In the rows, 128 means zero.
One turn sends every row of this set to another row. A few are shown first. Where does it send the rows asked after them?
fozos: [127 143 137 119 108 158 107 135 124 134 111 111 125 114 105 148 109 103
 127 131 142 128 139 124 150 151 139 153 147 111 117]
tafin: [137 156 139 109 109 141 119 149  88 139 131 113 128 108 116 176 145 102
 134 115 135 130 174 138 136 129 156 153 105  95 126]
tokug: [134 153 151 120 126 151 129 156 114 137 133  95 121 109 111 160 128 100
 116 121 140 115 153 152 144 140 142 164 124 110 104]
musi: [102 157 107 130 124 136 114 162  98 113 122 114 142 119 102 148 129  96
 138 132 137 117 143 131 140 151 142 118 108 130 136]
Dop: [132 160 154 110 121 134 126 129 103 142 114 115 126 104 106 151 137  84
 146 120 123 132 167 143 156 133 126 155 139 109 129]
Mudip: [147 129 108 110 121 143 126 131 118 114 135 108 129 103 121 159 132 109
 131 116 117 123 156 147 149 125 136 156 100 102 120]
legaf: [113 160 121 125 134 146 142 161 100 128  96 128 124 119 123 146 145  89
 139 132 151 142 139 148 110 143 133 137 115 104 124]
Soval: [151 148 137  96 128 150 107 137 128 117 120 132 124  96 104 152 120  82
 133  99 139 134 142 121 127 142 134 156 121 121 124]
Fason: [145 147 143 108 130 141 115 164 121 124 132  96 123 101 112 153 122 100
 109 102 110 122 153 140 125 133 130 142 113 113 112]
dov: [130 141 134 108 139 156 118 130 131 136 123 138 137  99 116 135 124  99
 137  97 138 133 143 128 151 126 137 145 139 115 142]
kebo: [137 143 135 100 126 133 114 144 112 136 129 124 116 112 106 158 132  91
 130 101 114 136 168 125 129 109 144 145 108 100 140]
Kib: [117 158  94 127 121 144 122 160  98 134 109 110 134 101 106 147 155  93
 150 118 149 120 130 147 121 150 135 136 112 114 139]
fekuz: [ 96 131 121 128 124 136 127 163 107 138 110 113 146 120 102 148 120 114
 137 114 151 133 149 142 143 137 137 142 104 119 162]
rezib: [144 141 135 118 125 138 115 123 125 123 126 117 114 118 109 152 125  74
 134 115 126 118 162 152 141 136 114 148 117 113 123]
gimud: [134 141 110 120 126 139 120 122 127 119 121 111 119  94 114 157 128  86
 127 108 120 155 165 114 138 139 132 142 129  93 132]
kufor: [103 153 124 114 141 129 138 156 103 126 105  95 142  93 114 155 128 104
 138 115 146 117 143 140 127 152 113 126 128 100 149]
zif: [128 148 121 122 138 117 141 168 101 143  88 115 142 111 106 149 131 108
 159 123 137 125 142 137 127 149 134 135 104 105 132]
ferag: [ 85 151 122 115 121 131 110 154  94 120 116 118 130 122 112 158 136 101
 144 125 148 123 148 143 127 155 129 121 109 118 137]
dufi: [127 154 111 127 140 151 115 119 132 133 127 103 134  88 123 164 125  82
 137 109 132 118 145 129 136 144 140 135 140 106 127]
leze: [121 147 135 115 117 140 146 161 103 154  88 118 154 115 114 149 122  98
 153 124 139 134 139 128 121 142 126 137 105 112 145]
sem: [131 155 120 107 104 149 103 131  96 122 120 121 131  93 118 167 131 102
 137 121 136 143 161 108 145 151 143 138 137  92 132]
Zim: [136 151 119 126 115 142 130 117 110 131 114  95 136  93 116 158 125 118
 135 127 127 122 164 145 154 133 148 158 123  94 137]
Zuv: [138 152 169 104 118 145 108 156 104 131 125 124 136  99  99 154 131 105
 127 108 137 145 141 121 138 147 134 162 125 117 126]
kom: [114 137 124 136 127 149 131 165 102 118 110 123 155 117 105 146 121  93
 126 121 150 139 140 139 139 135 130 133 117 122 166]
buka: [152 139 125 117 131 144 117 139 111 138 132  96 160 102 120 162 134 118
 143 105 130 135 145 137 127 135 140 150  89 107 115]
bab: [108 155 126 130 139 140 151 176 101 123 114 114 154 101 124 157 125 100
 127 115 137 148 156 124 142 160 120 141 112 121 138]
pifi: [128 127 138 139 119 148 105 135 130 136 140 106 136 122 118 154 110 107
 131 116 139 125 145 147 135 140 151 132  99 111 119]
sogif: [100 164 122 131 123 153 142 154 107 131  96 124 136 125 130 160 127  89
 133 137 139 131 149 141 121 153 133 141 112 126 124]
sal: [123 145 131 138 133 137 157 176 109 129 106 131 143 105 120 145 138  96
 131 123 132 133 138 137 144 157 123 133 115 112 139]
dusud: [140 136 122 104 123 140 101 141 119 106 107 130 131 109 119 178 126 110
 116 113 115 138 157 125 124 142 148 149 108 115 116]
vuren: [115 159 117 110 121 151 141 157 103 135 118 110 138  95 117 150 141 101
 151 120 156 113 123 139 114 152 137 140  98 110 133]
nuni: [109 156 125 117 137 151 146 167 102 112 121 127 137 118 115 134 120  97
 137 138 150 137 135 126 137 137 148 130 105 118 125]
mape: [129 144 145  99 132 140  91 138 102 117 115 121 152 110 124 169 131 106
 128 105 119 139 157 131 123 135 132 119 127 115 131]
vipa: [146 126 123 126 108 149 111 136 141 132 111  98 128 109 105 144 111  98
 122 114 119 141 144 131 131 143 137 147 115 113 115]
Gigid: [133 146 139 108 140 149 114 165 103 123 147 117 134 103 138 157 131 110
 129 106 125 150 152 136 133 137 131 138 113 106 102]
Mita: [130 149 125 103 127 150 103 141 109 155 108 136 132 117 125 163 134  88
 152 109 120 145 152 126 125 117 142 146 131 110 125]
Fimi: [132 146 143 129 113 143 105 141 110 115 116 107 142 101 114 172 120 133
 108 121 133 135 151 128 132 154 150 156 114 104 130]
minit: [129 147 132 148 145 136 126 123 134 142 117 115 131 119 127 157 128  98
 128 113 125 128 164 147 143 148 126 151 118 110 115]
boke: [117 153 112 119 148 127 121 162  93 115 102  96 150 104 100 157 120 101
 144 118 154 131 147 137 125 141 127 132 118 109 152]
fona: [ 97 154 104 109 128 158 138 162 102 120 125 121 140 106 117 137 125 101
 148 124 155 141 140 130 150 140 138 148 112 127 133]

kebo moves to dusud
mape moves to Gigid
Now find these:
fekuz moves to sogif
nuni moves to zif
fozos moves to Dop

One turn sends every row of this set to another row. A few are shown first. Where does it send the rows asked after them?
vareb: [109 143 133 139 108 113 126 164 159 118 147 132  96 154 110 114 136 148
 124 120 119 125 112 146 144 113 130 166]
peza: [128 121 138 151 139 129 112 136 144 129 161 127 111 173 106 129 136 123
 109 119 146 127 129 139 136 109 123 141]
Sulik: [ 91 116 138 152 126 121 121 167 134 127 161 132 115 145  85 137 126 149
 134 135 103 134  94 126 132 122 110 123]
Regul: [109 133 122 149 110 120 133 153 149 123 144 124 126 122 117 130 136 159
 106 129  96 118 109 146 149 126 118 157]
labet: [130 128 138 149 138 129 114 146 140 129 164 123 104 162 105 129 143 127
 109 121 151 124 122 135 130 103 124 146]
ruli: [115 132 124 140 111 123 144 140 161 108 134 131 114 138 125 109 150 126
 116 125 110 134 112 136 155 108 113 138]
Lomim: [111 148 126 140 105 113 125 160 162 128 150 127 100 159 107 113 142 136
 128 119 121 131 108 141 137 113 133 164]
zibas: [137 117 137 149 138 133 117 141 136 138 161 127 113 165 105 134 142 117
 108 125 148 132 122 138 129 121 125 140]
pas: [ 91 122 142 153 126 119 122 166 126 127 150 129 112 146  90 136 125 153
 132 131 105 139  94 127 135 125 108 125]
Ridin: [102 105 147 144 103 113 133 137 139 121 130 131 132 132  98 123 141 117
 144 136 117 128 136 135 137 128 106 114]
bik: [ 93 122 139 151 127 120 127 168 127 128 147 133 116 138  94 132 124 156
 134 136 101 126  96 123 133 124 109 119]
fule: [113 115 132 143  97 109 132 167 161 114 139 126 125 137 127 122 155 129
 121 125 113  97 121 142 142 116 137 151]
Giz: [105 134 117 153 115 118 130 154 147 127 143 124 129 131 115 125 141 167
 111 123  98 124 115 138 152 134 112 155]
lir: [104 112 147 140 105 114 131 132 143 120 135 138 125 133 103 120 133 124
 144 140 124 127 133 132 137 128  98 112]
Baru: [128 127 137 147 137 132 116 139 139 126 162 125 110 168 105 123 143 122
 114 120 152 129 128 139 137 108 130 139]
teme: [137 126 136 147 133 132 116 147 140 132 157 129 110 165 108 126 144 121
 108 124 157 124 120 134 135 107 120 140]
Pidus: [122 106 129 164 140 132 130 161 138 149 138 126 131 140  93 129 136 130
 120 118 112  98 139 136 134 111 144 150]
Pokal: [132 109 127 157 142 137 136 163 131 156 137 127 126 138  90 128 139 124
 120 122 118 114 134 136 128 121 144 149]
niku: [129 116 125 160 134 132 132 168 131 154 134 128 127 131  93 124 140 132
 118 123 126  98 136 139 132 115 139 154]
ruto: [108 110 144 145 103 110 132 144 141 121 130 139 129 130 102 123 136 121
 142 141 127 124 134 134 134 138  98 116]
nila: [113 125 122 144 111 122 140 140 162 113 134 130 124 145 128 109 156 131
 121 121 111 135 119 126 161 116 107 137]
Guge: [ 98 103 139 147 106 113 131 136 145 122 138 137 126 133  93 121 137 115
 146 140 120 128 137 139 135 128 106 115]
Voku: [122 107 131 161 135 134 130 165 131 150 143 123 132 133  94 129 137 132
 122 120 120  99 134 135 139 116 149 156]
piga: [113 120 124 149  93 107 128 165 159 127 143 123 130 139 123 124 155 123
 124 125 114 101 116 139 137 123 142 155]
tifof: [100 125 141 148 128 120 128 176 132 127 146 135 114 143  89 130 127 152
 135 133 108 134  94 120 132 126 103 121]
Bepav: [125 108 130 163 133 129 131 162 135 148 136 125 123 128  98 125 140 123
 121 121 125  96 140 135 134 109 143 157]
Von: [104 100 141 141 107 114 125 145 135 129 133 138 123 138  91 119 138 126
 143 137 124 131 139 139 135 142 105 113]
Mebi: [100 106 141 144 126 123 120 175 129 132 150 134 114 151  86 130 133 150
 134 131 109 136  98 121 134 130 109 116]

Bepav moves to bik
Guge moves to Pidus
Now find these:
Giz moves to Lomim
teme moves to ruto
ruli moves to fule
Baru moves to Ridin
zibas moves to Von

One turn sends every row of this set to another row. A few are shown first. Where does it send the rows asked after them?
Rab: [132 146 115 116 144 148 128 116 152 117 134 120 139 146 140]
fim: [120 127 128 127 123 141 149 129 125 108 138 129 136 159 146]
zuka: [108 128 132 138 150 144 132 126 150 127 152 129 157 151 125]
ger: [125 147 111 119 138 148 123 114 153 119 133 118 128 151 126]
luf: [ 95 130 131 120 144 142 134 118 151 116 148 153 140 137 129]
bovo: [120 132 128 126 115 142 126 131 149 164 130 127 124 135 142]
zeli: [101 118 122 138 127 139 125 148 132 123 108 142 133 116 128]
gidi: [ 99 119 107 131 121 137 121 123 131 136 109 137 158 147 119]
Difu: [116 119 132 116 121 147 118 127 150 157 130 120 129 132 141]
nasob: [ 97 144 126 121 111 130 137 114 139 133 139 128 120 141 149]
repot: [ 99 123 116 104 140 133 135 150 128 131 139 143 149 138 149]
Mip: [131 131 117 120 141 136 134 120 150 103 135 131 154 130 136]
givur: [124 137 122 108 125 115 149 140 137 140 128 144 138 137 109]
bope: [121 111 132 126 121 144 129 130 153 157 138 128 134 129 141]
vazi: [110 124 141 136 134 133 141 136 129 129 118 147 117 140 150]
naru: [101 127 126 109 110 164 129 134 138 121 128 128 136 120 125]
vuze: [110 160 135 134 136 138 136 152 155 131 133 133 140 138 115]
pasuf: [101 135 110 128 113 148 152 136 146 124 107 148 136 146 128]
fes: [107 127 115 130 127 131 126 146 147 126 160 145 139 131 114]
fik: [106 119 114 132 134 134 123 149 124 129 112 131 138 112 137]
zotak: [ 91 138 136 139 124 140 135 114 112 122 127 133 138 140 125]
Bidi: [101 133 117 120 136 130 132 124 130 124 112 131 173 151 127]
sed: [ 99 123 116 125 131 125 125 147 126 124 112 126 132 112 124]
Miz: [116 150 129 144 110 131 131 154 129 139 132 121 138 139 133]
vaf: [111 129 115 121 130 160 147 140 142 144 130 143 130 149 105]
gilom: [ 98 129 122 116 138 136 143 123 125 119 126 137 170 145 120]
Kubi: [101 135 111 122 142 136 147 128 138 124  99 135 130 136 112]
vela: [139 140 139 139 121 154 126 129 145 134 120 140 147 143 132]
Zan: [129 125 109 111 123 134 135 126 134 137 136 114 116 137 116]
givel: [112 134 138  97 129 137 127 123 148 150 128 110 136 139 134]
mabu: [105 129 129 142 121 120 135 153 155 143 132 126 147 128 140]
Nit: [129 149 118 110 141 138 128 125 144 117 145 118 134 155 136]
fope: [106 135 120 127 145 131 145 132 133 130 119 131 173 154 130]
Bon: [127 130 137 108 138 129 133 128 117 140 145 131 123 142 121]
tumep: [115 132 115 139 144 146 123 156 132 141 120 123 130 124 147]
noz: [116 158 114 119 139 120 114 124 127 137 122 142 137 149 130]

vazi moves to nasob
repot moves to naru
Now find these:
givel moves to Mip
bovo moves to Nit
fes moves to vaf
luf moves to pasuf
zuka moves to Kubi
bope moves to ger
Rab moves to Bidi

One turn sends every row of this set to another row. A few are shown first. Where does it send the rows asked after them?
Somir: [108 131 141 123 109 127 141 132 140 135 118 135 106 128 139 108 150 131
 134 163 124 125 106 129 151]
lizul: [120 146 153 138 122 135 150  90 123 137 154 108 110 121 147 109 127 147
 133 130 115 124 134 133 113]
Zedar: [112 133 134 117 107 130 135 137 142 129 116 131 110 130 127 104 138 133
 132 155 121 121 102 141 159]
puge: [108 138 135 132 110 133 141 125 131 132 114 131  99 130 147 105 140 135
 133 163 134 119  98 126 149]
resu: [113 123 123 135 127 127 139 112 142 112 108 125 108 132 134 106 128 134
 140 169 136 131 125 123 150]
zipo: [114 124 120 134 126 130 136 114 142 109 108 124 109 132 130 106 122 134
 138 165 137 128 123 128 154]
sug: [124 149 145 134 121 139 143  94 124 128 154 103 114 124 137 106 113 148
 131 120 113 118 131 145 122]
kopup: [123 138 159 126 120 129 148  99 133 138 155 111 118 119 135 111 136 143
 135 130 103 130 142 137 117]
pinu: [125 125 138 139 118 125 158 111 125 137 130 124 140 122 146 121 118 145
 117  99 142 137 120 116 125]
nare: [127 141 150 123 119 133 143 103 134 131 156 107 122 121 125 108 122 144
 133 121 102 123 138 149 126]
betor: [112 139 129 127 109 136 135 129 134 126 115 127 104 132 136 102 129 136
 131 155 131 115  96 137 159]
gupe: [129 110 149 121 123 136 133 135 115 145 142 117 129 126 114  90 136 129
 136 119 119 141 139 118 120]
tubab: [128 121 140 131 118 121 155 119 133 137 132 127 147 120 135 122 121 141
 118  96 132 140 126 122 129]
ruke: [115 119 124 130 127 125 138 116 147 112 109 127 112 130 130 108 131 132
 141 169 132 133 127 125 151]
paka: [125 121 143 136 118 121 159 114 131 140 132 128 144 121 143 122 126 141
 120 101 137 140 125 115 124]
mapib: [122 115 151 135 124 138 140 121 106 149 139 117 118 127 133  92 139 131
 137 129 131 139 134 103 109]
Nitu: [124 123 138 142 123 149 135 119  97 140 137 109 114 132 134  85 117 136
 133 119 139 131 123 113 116]
tomop: [128 125 136 134 118 127 153 115 128 133 131 124 144 122 138 120 114 144
 117  93 138 136 121 123 130]
muv: [130 119 136 127 122 147 128 131 107 135 140 110 126 130 114  85 113 134
 134 110 128 130 126 127 125]
Fab: [115 121 120 129 126 126 136 118 146 110 108 125 113 131 125 107 125 132
 140 164 131 131 126 130 155]

tubab moves to paka
puge moves to betor
muv moves to gupe
Now find these:
lizul moves to sug
ruke moves to resu

